(in the rows, 128 means zero)
Named turns come first, each shown by rows before and after it. Which turns, in which order, take the first row of each pair that follows to the second? Write the first one first, as in the answered first pair.
Sogub:
[123 167 116 131 152 131 126 165  89 136 169 204 162  95 167  96 146 126
 102 111  92] |-> [138 164 142 139 154 150 113 102  97 124 174 214 120  77 150  92 149 148
 106 103 110]
[117 103 138 136 146  42 139 108 112 109 115 111 134 100 167 175 106 155
 144 122 137] |-> [112 105 138 130 148  46 133 110 110 114 120 111 137 105 168 174 108 152
 139 124 140]
[117 127 111 122 115 124 118 145 102 172 145  84 182 157 204 142 112 128
 115 149 134] |-> [146 144 162 116 144  94 147  96 178  99 134 140 136 118 164  69 103 104
 168 140 160]
beb:
[106  79 148 138 116 154 125 127 114 149 114  67 141 127 143 118 114 147
 132 105 144] |-> [119  97 154 146 112 167 120 140 112 156 129  84 157 111 145 135 116 143
 136 109 133]
[115 167 155 115 135 106 125 155 124 169 126 116 166 138 156 128 126 138
 108 178 162] |-> [116 161 150 115 136 102 130 152 126 161 122 114 155 141 151 123 122 135
  94 174 165]
[119 129 141 150 129 147 168 158 118 138  56 110 157  85 118 157 122 126
 173 117 163] |-> [134 151 139 155 121 153 155 167 105 154  81 137 166  65 130 172 140 132
 166 126 140]
[142 154 151 148 120 136  91 103 138 135 136 134 117  78 169 120 125 139
 108 156 124] |-> [133 152 134 140 126 121  79  99 137 136 134 134  95 103 167 117 129 135
  83 156 123]
mer:
[132 179 102 105 178  69 133 106 132 114 155 193 112 143 140 167 173 140
  62 106 163] |-> [130 178 117 100 185  65 151 135 138 106 162 200 132 131 145 160 168 129
  89 112 163]
[122 157 130 140 139 102 104 159 124 147 146 130 150 123 143 190 122 155
 109 132 138] |-> [123 157 139 139 139 109 107 156 122 150 150 140 157 118 145 187 124 151
 120 132 136]
[128  82  97 140 111 176 110 137 139 126 115 132  62 130 143  88 111  78
 152 125  96] |-> [122  84  89 134 113 174 105 133 136 123 110 130  58 143 142  90 105  83
 134 124 100]
[110 113 117 141 140 112 162 145 168 163 132  63  96 168 126 105 122 115
 140 120 131] |-> [112 111 124 140 145 111 168 151 171 159 139  74 111 161 129 104 119 110
 149 125 131]
Then:
(2 to 3 turns a pair)
[ 96  63 177 126 160 133 156 121 158  81 113 115 124 148  88 133  92 111
 153  77 199] |-> [101  52 168 141 150 153 125  96 132 104 118 100 116 146  86 161  94 138
 132  76 202]
Sogub, Sogub, Sogub
[113 127  73 163 102 150 120  91 116 140 121  70 116 127 107 112 148 164
  92 124 115] |-> [107 143  60 149 106 130 150 151 114 144 116  69 155 147 125 104 148 136
  96 131 104]
Sogub, Sogub, Sogub
[115 124  91 140 120 145  91 147  97 135 131 122 168 125 153 169 111 177
 130 154 140] |-> [141 141 123 150 127 150  77  91 117 122 138 156 131 102 134 153 125 186
 136 146 148]
Sogub, beb, Sogub
[152 131 118 124  96 157 171 144 102 126 168 157 159  74 149 106 159  80
 166 110  91] |-> [152 126 104 130  80 174 151 145  79 150 174 141 164  81 157 123 166 102
 150 109  80]
Sogub, Sogub
[123  66 146 136  84 142 122 177 103 155 129 112 183  79 154 167 157 124
 157 103  94] |-> [148  88 157 147  90 153  76  97  95 156 145 152 123  65 131 178 179 144
 119 106  93]
beb, Sogub, Sogub
[116 106 124 133 119 170 181 141 131 101 143 120 144 125 124  87 130 103
 184 123 115] |-> [136 122 132 152 106 198 140 103 122 122 168 132 121  98 124 116 138 133
 167 124 113]
beb, Sogub
[112  54 102 122 101 182 125  96  72 141 108  59 105 129 134 144 123 194
 148 101 131] |-> [139  73 155 128 113 174 133  58 121 105 119 114  91  81 118 108 120 187
 195  97 142]
beb, Sogub, Sogub
[ 74  96 106 115 147 133 136 159 144  88 114  93 136 180 132 145  73 139
  93 149 151] |-> [115 115 174 132 144 150 146 152 180  66 148 143 163 105 121 128  74 139
 168 152 151]
Sogub, mer, beb
[130 111 134 133 126 139 136  98 134 109  91 112  96 121  88 109 126 104
 135 147 133] |-> [128  99 127 137 116 152 119  97 124 130  92  94 102 135 101 138 131 124
 120 143 130]
Sogub, Sogub, Sogub
[169 168 125 175 106 156  92  92 119 169 172 147  87 125 166 158 133 166
 115 133 109] |-> [187 187 145 172 141 135 118  79 158 132 166 173  65 104 149 113 133 136
 152 132 114]
Sogub, Sogub
[138  84 107 125  94 176 161 160  91 147 137 104 156 140 141  96 158 113
 149 128  58] |-> [146  76 121 135  90 197 128  89 100 138 133 106 102 137 111  95 162 141
 123 120  75]
mer, Sogub, Sogub
[127 126 129 132 114 139 133  83 131 124 125 132 117 129 118 111 126 147
 131 112 136] |-> [114 117 116 131 110 160 125 108 114 145 118 116 130 143 127 123 133 151
 122 118 127]
Sogub, Sogub, Sogub
[ 93 138 161 145 171 118 115  84 119 143 122 143 114 126  97 174  89 151
 119 108 153] |-> [ 79 141 136 142 165 125 112 110  99 159 124 124 136 140 116 200  93 155
 108 114 145]
Sogub, Sogub, Sogub
[137 121 167 145 112 152 130  96 145 118 132 135 109  86 109 101 136 131
 151 120 129] |-> [128 137 121 144 101 157 116 162 102 155 150 135 158 106 144 134 139 129
 124 134  96]
beb, Sogub
[153 172 205 125 141 140 177 149 160  99 153 158 139  54 128  83 110 113
 207 159 127] |-> [161 178 158 136 115 181  91 110  91 187 183 151 119  61 147 169 151 168
 109 167  99]
beb, Sogub
[146 151 159 150 126 155 103 120 112 160 172 155 137  95 134 151 144 141
 125 130 112] |-> [152 155 166 146 134 144 114 118 129 135 165 176 131  87 131 133 141 132
 136 127 117]
Sogub, Sogub
[144 178 152 134 166  99 142 125 149  85 139 167 110 110  93 118 136 106
 155 121 145] |-> [108 109 123 130 136 133 109 102  97 133 113  84  92 149  92 176 127 162
  94 103 160]
Sogub, beb, beb
[ 89 121 118 107 175  74 140 175 127 117 112  92 155 159 117 162 115 134
 104 129 185] |-> [108 124 155 120 161  98 145 196 135 120 135  96 200 114 128 172 112 147
 146 122 171]
beb, beb
[142 123 102 104 163 112 157 214 122 135 108 166 130 145 131 102 135 114
 120 152  75] |-> [160 126 138 117 176 111 148 157 152 107 111 195  91 116 113  81 133 115
 137 142  95]
Sogub, Sogub, Sogub
[117 174 148 147 133 134  83 118 119 137 148 175  79  62 147 182 159 145
 109 139 140] |-> [ 82 142 119 123 151 103 106  98 130 101  94 134  30 122 126 149 136 135
  85 129 171]
beb, beb
[133 124 150 125 129 131 162 176 151 108 129 124 160 107 121 101 109  87
 179 124 126] |-> [149 115 159 144 103 177  98  86 119 151 151 121 117  89 116 148 129 145
 125 128 126]
Sogub, beb
[139 158 104 122 116 150 159 199 117 140 159 134 172 112 145  66 140  57
 168 123  63] |-> [175 159 126 140 112 172 115  77 129 142 163 164  81  84 100  57 159  89
 144 116  66]
beb, mer, Sogub
[147 138 151 143 137 124 109 101 144 128 143 162 118 109 134 132 145 119
 122 133 139] |-> [142 134 145 142 130 134  98 111 133 152 151 142 126 117 145 160 148 134
 105 140 129]
Sogub, Sogub, Sogub
[108 112  83 150 124 127  85  41 133 121 128 152  45 140 133  74 162 128
  85 138 123] |-> [ 60  80  46 118 122 108 128 150 123 109 100  95 113 187 157  70 134 103
 110 145 124]
Sogub, beb
[157 118 145 125 112 168  77  67 110 167 153 127 109 109 123 173 151 177
 110 123 133] |-> [138 105 121 118 122 149  93  55 118 149 119 107  81 143 106 160 139 177
  89 117 155]
beb, beb
[141 102 171 140 103 159 120  51 154 104 115 104  74 110  67 101 120 153
 153 110 171] |-> [167 133 182 160  93 180  90  66 140 140 164 146 104  69  87 127 145 145
 147 116 135]
beb, beb
[117 134  90 116 136 129 142  89 116 112 110 150  66 156 102 134 132 124
  66 136 136] |-> [122 145  97 107 144 121 156 100 134 103 107 155  73 155  98 114 128 104
  82 138 136]
Sogub, Sogub
[144 110 114  92 118 110 126 130 119 143 112 107  94 163 117 171 121 172
  69  87 157] |-> [155 129 138  87 136  76 174 199 160  98 116 140 148 145 123 124 117 117
 131  92 151]
Sogub, mer
[111  89  84 121  96 146 129 153  90 155  96  63 143 156 144 122 137 128
 116 121 109] |-> [167 145 153 139 109 146 142 141 147 113 138 162 148  75 136  82 148  94
 185 123  96]
Sogub, beb, beb
[119 190  99 109 174  76 127 148 119 131 137 172 110 146 141 145 154 114
  73 139 129] |-> [109 152 118 107 178  73 131  91 146 106 110 143  58 161 114 122 136 130
  88 127 166]
Sogub, beb
